Here is a table of points, one per row:
[-11 -26   9  -5 -14   5  12 -28 -12  -5  -2 -22  -4 -19  -4  38  13  26
   7 -32  22  10 -24   5 -16  15 -21  10 -53  -1  13 -20]
[ -3  -3  -5  25 -12 -27  -6 -30   1  -4 -32 -25 -20 -36  24 -25 -28  -9
  -6 -30 -58  34  13 -10  88  15 -20  52 -10  23 -14 -12]
[-16 -21 -32   7  52  53  35 -33  73  -8 -23   6 -22  79  27  39  53  26
 -37 -23   0  -8  29 -12  43  -9 -46 -33 -30 -15 -26 -16]
[-31 -19 -22  18  23 -27 -33  13  21  -7  16 -24   2  78 -19  -4   7  42
 -17 -26  12 -28 -28   3   2 -35 -40  21 -25  13  -4  -6]
[  1  10  16  27 -11  -9   0 -37   2 -38  11 -28  27 -37  12   1  39  -7
 -12 -23   7   8  17   6 -19 -10  -6   0 -15 -14  18 -13]
[ -8 -27 -24   4  43 -27 -48 -35   3 -17  18  20   9  14 -16  19   2   8
   1  -8  15 -35  29 -59   3  -6 -28  18 -29  -5  19 -31]
[ 45  -3  -6 -23 -45  -4 -28   3 -16 -51 -23 -34 -42 -17  -6  18 -15  -2
 -32  39  19  28  37  20 -41   7 -16 -53  51 -50  17  39]
[-18 -21  17 -16 -24 -36  28 -16  25  -1  13 -25 -12 -39  43 -25 -42 -17
 -17 -14  17  26 -15  42 -35 -35 -12   5   3  -7  -6   2]
[ -2  -4  -4 -31  -5  -6  22 -36  16   0  -4 -48  26 -50  -5 -19  29  -8
 -14  -9   9 -13  11 -13 -32 -16  10   0   0  30  -8   6]
[  0  40  38  19  -5  -4  -1 -33  34  26 -39  88 -25  -6 -18 -12  -4 -30
 -17  87  -8  23 -35  38 -22   4 -47 -29  43  -6  10  61]
[-30 -17 -21 -10 -29 -29  10  43 -28  46  -6  -2  10  38 -48  26  -2 -19
  25  -9   6 -24 -12   0 -22  14  35 -70 -12  50 -11 -51]
[ 21  -8 -26 -15  -2 -28 -11  -1 -33  19  40 -27   5 -11   9  20  14   7
  10 -25 -16 -43  -2  22 -16   2 -30 -39 -32  16  13  -3]
[ 41  47  18   7 -12  78   3 -25 -22  -7 -51   5 -16 -25 -18  34 -11  -7
 -35  64 -25 -44 -34  13 -40  -7 -34  -2  37  18  22  19]
[ 10 -10 -34 -10 -19 -26  11   2 -17  25   6  -9  -5  -9   4  23 -17  23
  11 -56   6 -17   3  19 -24  -7 -19 -25 -20 -15 -16   3]
[ 63  29  50  -7 -32  21 -20 -16 -36   0 -57  23  23  -3   7 -11  15 -29
   5  43 -10 -31   5  39 -20 -12 -37 -21  49  13 -38  31]
[ 78  88 -14 -39 -24 110 -24   7 -18 117 -21 101  52   4  -1 -53 -41   6
 -28  39  -8  -8  33  39 -40 -13  50  30 -83 -37 -12 -19]
[-35 -16  14 -19  -4 -32  -3  22 -10  45 -23 -19 -11  32 -14  18  -9 -35
  24 -30  15 -31  -3  -2 -31  37  40 -28 -21  24  17 -26]
[ 13 -32  -7 -28 -30 -16 -25 -36  24  -8 -21   1  -5 -35  21  -2  -1   9
  38 -35 -11 -24 -25   7 -20  15 -12  12  -4  -6  -8   5]
[ 80 -19  86  16 127  13 -14 -21 -50 -11  94   0  55 -15  25 -34  -2  19
 -20 -42  83  -7 -47 -50  10  12   3 -49  32 -21 -16  12]
[-25   1 -25   6 -24  15  -5  19 -12 -41 -32   0  22 -15  12 -76  -8  33
 -16  24 -39  17  31 -15  23  40 -37 -25  16  -7  -9   3]
[-17 -20 -30  12 -10 -15 -27 108   7  46 -24  54  -8  15   4  75 -30  10
  43 -10 -56 -30  11   1   0   6 109   5   5  40 -32  -4]
[-11 -54 -22  39 -56  24  -1  73   8  24  14  -8  16   9 -25  15 -33 -21
  50 -13  57  34  15  10 -15  21  18  13 -29  28   7   5]
[  7 -14  -6  44 -35  -7  25 -39  -7 -22 -11   6  -3 -19  28 -35  13 -24
   8 -28 -62  20  16   0  57   0 -29  53  23   4  -6   6]
[116 -10  79 -16  75  50 -25   8  20 -18 121 -41 -17 -67  15 -16  26   4
  12  54  12   1 -20  50  -4 -20  19 -21  65   0 -23 -51]
[-25  -8 -37  20 -19  10  26 -34 -37   4 -22   5 -26 -30 -15 -25  13 -49
 -37  22  -5 -39 -31  27   2 -18  32 -14  -4  22 -22  19]
[ 11  13  10  45 -50 -32 -21 -38   7  -6  -2  17 -33 -16 -15 -43 -16   3
 -35 -17   8  16  29 -34  10   8 -11  19  -3  14  15  20]
[-20 -43 127  -1 -57  76 -27 -13   8   4 -35 -25  -4  13  14  15  19  77
  21  83 -33  61   1 -21 -34 -41  -2  -7 127  26  21 -23]
[-13 -26 -10 -10  12 -12  20 -12 -18 -23  21 -47  -3 -40  11 -36 -19  17
 -36  12  -5  -1  -7  -6 -52   4  18   8   8 -20  32   0]
[-39  52 -14  41  35 -27  15 127  -4  69 -19 127  23 -90  -5  51  29  36
  41 -50 -23 -11 -20  15 -11  -4 127 -33  10  -1 -19  77]
[ 21  -9 -15  22 -73 -68  -7 -31  -9  37  32  31   6 -16  17 -46   4  16
   3  42  52  31  11  14 -18 -10 -27 -51   9  26  29   6]
[-19 -14  -9   8  24 -17   3 -41  -1 -17  -5 -15  12 -64   9  -9   7  -4
 -24 -20  13  35  49 -52  22  42   4  38  -4  18  44 -49]
[ -9   9 -26 -19 -24 -28  -8 -23   6 -57 -17  -1  45 -49 -29  -6   0   7
 -11 -10 -34   9  33   1  46 -24  -7  26  -8  20 -17  18]
[  6  66  66 -46 -13  40 -17  -8  -6   7 -42  41   3 -12 -16 -11 -17 -22
 -21  67  -6 -22 -37  11 -11   7 -55 -20   1  26 -23  37]
[-59   6   6  32  92  14 -10  78 -37  25  61 -53  16  96  34  57 -29 -12
 106  19  61  -1  46 -24 -46 -15 -32  26 -40  61   9  33]
[-10 -28 -20  -2 110 -42  -7  11  14 -55  24  18 -12 127 -17  10  12 -14
  19  -3  21 -17  -7  -3 -26 -37 -38  16  -9 -11  14 -25]
[-12  -1   7   6 -56 -32  30  56  49  -3 -11  -8  27  47 -68  43  20   5
   5  12 -25 -28 -36 -23  -6  35  57 -10 -33 -23  -4 -28]
[ -3   6   7 -24 -43 -43  -6 -25 -34   3   8   0 -17 -12   0 -22  -5  16
 -37  32   2  25  22  13 -38 -12 -14 -16 -10  33  20  13]
[-26   6 -34  -9  39 -17   4   6  29 -23  13 -21 -11 -38 -10  -8 -19  -2
  15 -21  76  60  14 -32  -7 -21 -21  37 -35  32 -18 -43]
[ -4  -1  20 -18  -2  39 -40  18 -17 -57 -24 -75 -25 -43  39 -18   1   7
 -23  22 -18  -3  -5  16 -52  -4  11 -21  10 -40   4  11]
[  1  10 -25  13 -40 -27  -6  11   9  -7 -35 -34  26  -8   1  -4   2  27
 -16 -44  -5 -21 -39  20  -5  51   2   3 -24 -14   9  11]
[  3   9  14  31 -27 -25  23  -2   3   5 -18  10  -9 -36  11 -42  16  -4
  32   7 -23 -27  -6  13 -38   8  10 -24 -48 -23  39  15]
[-28   2 -31  12 106 -12   3 -52  18 -26   9 -24  46 111  -2  35  29  30
 -14  -4  40 -26  -1  23   2 -12  -2  36 -18 -20   3  24]
[ -8 -30  28 -23 -30  -3   8 -13 -33  46 -18 -82  28  -3 -74  -5 -12   7
   8  69 -28  93  25 -20 127  -8 -23  65 106 -50 -23  78]
[-10  18  10  33 -51 -12  -1 -16  -6  -5   6 -37   2 -28  41  -9  14  -7
 -49  20   2  14   8  16 -20   1 -19 -20   7 -12 -25  -8]
[  9  20 -17 -13   1  -1  30 100 -47 -41  24 127 -50 -27 -10   7  24  10
 -56 -54 -20  77  18  21  93  13  93  42 -30  55   7 102]
[ 60 -17 127  -3  70  35  30  17   2   1 127   3 -22 -35  37   5 -27  63
 -27 100  44 -62  -1  -3 -19  19   0  18 127  -4   0 -52]
[-70  66  16 -21  -5   2   5 -28 -10 -47  14  49 -34 -10 -13 -28 -12 -53
  17  77 -34  37  -2  22  32  32 -13 -17  35 -53  -3  51]
[  4  26 -12  -6 -31 -30  -1 -36 -23 -38 -22 -14 -18 -39 -11   2 -14  36
  12 -39  21  38  -5   6  32  41 -23  35 -11  40  -6 -46]
[ 14   5 -48 -12 113 -22 -29 -71  33   0  44  -4 -18 112  14 -20  31  51
  38 -25  41   7   6 -24 -42 -13  31 -21 -12   0  -1  22]
[ 20  20 -82 -15 -26 -32 -17  38   4  62  36  15  39 -57  10  -8 -21 -30
  29   7  -1   7 -68  17 -23  20 -21  -9 -15  36  49  14]
[-22  48  -3  22 -23 -36   2  39  25  28 -27 -10   5  77 -17  27 -40 -22
 -15 -34 -41   3 -20 -12   2 -25 110 -65   8   3 -42 -34]
[-11 -34 -18 -46  11 -33  31  -4  20 -13  25   0   9  22  31  12  -4   7
  32 -20  -6 -48  41 -36   7  -9 -44 -11 -27  20 -22   1]
[-23 -52  12   5  35  40 -38  26   5  -8 -42 -11 -21 -39 -16 -50  17  21
 -67 -21 -15 -35   6 -11  -3  -6 -31  12  30 -32 -15 -61]
[-44  23 -40  10 -44 127   3 -41  23 -25  -8 -18 -44 -37 -26 -39  14 -22
  24 -33  11 -73 -40 -37  68  -6  17  -9  37 -12 -20   9]
[-44  15   3   2 -15  10 -17 -45 -28 -28   7  67  -1 -18 -40  -8 -63 -24
  -4  39 -28  27  -1  21  18   3 -23 -39  23 -38  -6  29]
[ 12 -17   0   5   7  36  16 -30 -15 -32 -11 -28   3 -29  23  20 -18   7
 -11 -34 -17  10 -16  14   5 -50 -16 -49  -9 -20  15 -26]
[-15 -26  -3  12 -15  -4 -23  70  16  44 -11  38  -2 -72 -50  47   0 -75
  19 -61  40  60  34  13 -31  -4  -2  15 -12  28   5  -4]
[ 31 -30  -9  20 -30 -15  56  58  29 -29 -48 -34   0  20 -22  -8 -18 -21
  32   8   2 -21  33 -30  46  -3  20  49 -28  33  18 -17]
[ 38 -34 -46 -24  60  46 -18  -5   0  19  31  -5  37 127  23  -2  44 -23
  14 -10 -26  45 -58  -5 -20  13 -29 -18 -26 -22  -8 -36]
[ 17 -23 -36  -7  15 -19  16  12  14   3  -2 -32  -3  -1  22  25 -13  12
  13  -1  -4  -3 -25 -67  10   4 -44 -13 -44 -21  41   0]
[ 21  13  23 -22   5   0   1 -27   8  -9 -60  35 -37 -16  18  -7 -41 -23
  -1  65  -3  36 -34  11 -49  23 -18  -3  22 -14 -30  73]
[ 20  19  11  24 -47  -3 -16 127  36 -44 -15  78  13  78  45 116 -16 -20
 -28  21  19 -25 -14 -16 127  -4 127  35 -19  -4   8  -7]
[  1  38 -24  12 -44 -23  29  39 -20  38 -42  21  25  76  11  37  -8 -36
  29 -39 -37   4 -26 -26 -70 -27  51  -5  14 -43  -5 -52]
[  8  15   7   7 -30  30  28 -39 -14 -19 -24  44  12 -32 -39 -12  15  -8
  -7  12 -18 -27 -21   3 -56  22  12  11 -18 -30 -36   2]
[ -7  -8 -35  34  16 -26  -2  -4 -19 -17  26 -22 -16 -19   8  25  18  18
  41  25 -13 -13   7 -40  -7  -6 -36   2 -60  18 -48 -42]
[-20  50 -19  16  78 -11   6  47  40 -23  10 -34  18  90 -21  42  14 -14
  44 -36  54 -17  51  25  19   3 -44  62  23  34  23 -10]
[ 28  18 -28 -34 -11  -1  17   5 -32  83  45  -8  11  21  21 -13  23 -27
  18 -31  -4 -36  -6  44 -10  17 -33 -14 -16 -56   0 -34]
[-48   5   2 -32 -16 -23   3 -56  -1 -15   5  58 -11  -8  -4 -37 -24 -32
 -13  55 -12  31   6  36 -11  39  22   7  11   2 -29  64]
[ 38 -11  51 -43  35  31 -34 -15  -3  18  63 -25 -10  29  -1 -65  45  20
  34 -57   1  -7 -41 -30 -13 -51   7 -37 -16 -33  35  -2]
[ -1 -10  15 -12 -16  -6   0 -21  25 -13  -7 -15  44 -22   2 -19  -4  -9
   7 -31 -12 -23  29  19  -6   3 -17 -39 -26  13  59  -3]
[-56 -31  31 -61 -22 -13  -7  -8 -41  17 -51 -20 -21 -30  34 -33  29  31
 -19  20  43  11  11 -24  49 -23  -9  58  52 -36  -2 -33]
[ -2  22  -2  26 -41 -25 -15  -1  21   8  23 -48 -32 -12 -17  36   7 -24
 -65 -29 -58 -13   8 -25  84 -25   5  64 -49  -1  -8  -9]
[-13 -17 -12  27  89 -18  17 -68  11  33 -22 -18 -42   5   4   5 -13  40
  19   0  52  18  49  43 105 -18  -1  71 -53   5  32 -38]
[ 35 -14  12  -8   1  77  47 -27  26  13 -12 -33  -5  53  14   0  -8   8
 -37 -68 -41 -10   6 -11 -31  46 -24 -26 -12 -13 -31  -8]
These points spread out most along one direction. Take the direction at right angles to it along which they spread out most. Go by this last direction. For each point below, how far along it does it lie, from 0 to 99? The average is 50, and the first point in the table lies past the average. One standard deviation of the points above along it is 16.
[-28   2 -31  12 106 -12   3 -52  18 -26   9 -24  46 111  -2  35  29  30
 -14  -4  40 -26  -1  23   2 -12  -2  36 -18 -20   3  24] >> 74
[ -7  -8 -35  34  16 -26  -2  -4 -19 -17  26 -22 -16 -19   8  25  18  18
  41  25 -13 -13   7 -40  -7  -6 -36   2 -60  18 -48 -42] >> 58
[ 78  88 -14 -39 -24 110 -24   7 -18 117 -21 101  52   4  -1 -53 -41   6
 -28  39  -8  -8  33  39 -40 -13  50  30 -83 -37 -12 -19] >> 30
[  4  26 -12  -6 -31 -30  -1 -36 -23 -38 -22 -14 -18 -39 -11   2 -14  36
  12 -39  21  38  -5   6  32  41 -23  35 -11  40  -6 -46] >> 49
[-10  18  10  33 -51 -12  -1 -16  -6  -5   6 -37   2 -28  41  -9  14  -7
 -49  20   2  14   8  16 -20   1 -19 -20   7 -12 -25  -8] >> 51
[-11 -54 -22  39 -56  24  -1  73   8  24  14  -8  16   9 -25  15 -33 -21
  50 -13  57  34  15  10 -15  21  18  13 -29  28   7   5] >> 37
[-10 -28 -20  -2 110 -42  -7  11  14 -55  24  18 -12 127 -17  10  12 -14
  19  -3  21 -17  -7  -3 -26 -37 -38  16  -9 -11  14 -25] >> 75
[ -9   9 -26 -19 -24 -28  -8 -23   6 -57 -17  -1  45 -49 -29  -6   0   7
 -11 -10 -34   9  33   1  46 -24  -7  26  -8  20 -17  18] >> 42
[ -4  -1  20 -18  -2  39 -40  18 -17 -57 -24 -75 -25 -43  39 -18   1   7
 -23  22 -18  -3  -5  16 -52  -4  11 -21  10 -40   4  11] >> 57
[  1  38 -24  12 -44 -23  29  39 -20  38 -42  21  25  76  11  37  -8 -36
  29 -39 -37   4 -26 -26 -70 -27  51  -5  14 -43  -5 -52] >> 32
[  1  10  16  27 -11  -9   0 -37   2 -38  11 -28  27 -37  12   1  39  -7
 -12 -23   7   8  17   6 -19 -10  -6   0 -15 -14  18 -13] >> 57
[  0  40  38  19  -5  -4  -1 -33  34  26 -39  88 -25  -6 -18 -12  -4 -30
 -17  87  -8  23 -35  38 -22   4 -47 -29  43  -6  10  61] >> 41
[-39  52 -14  41  35 -27  15 127  -4  69 -19 127  23 -90  -5  51  29  36
  41 -50 -23 -11 -20  15 -11  -4 127 -33  10  -1 -19  77] >> 2
[ 21  13  23 -22   5   0   1 -27   8  -9 -60  35 -37 -16  18  -7 -41 -23
  -1  65  -3  36 -34  11 -49  23 -18  -3  22 -14 -30  73] >> 44
[-20 -43 127  -1 -57  76 -27 -13   8   4 -35 -25  -4  13  14  15  19  77
  21  83 -33  61   1 -21 -34 -41  -2  -7 127  26  21 -23] >> 60
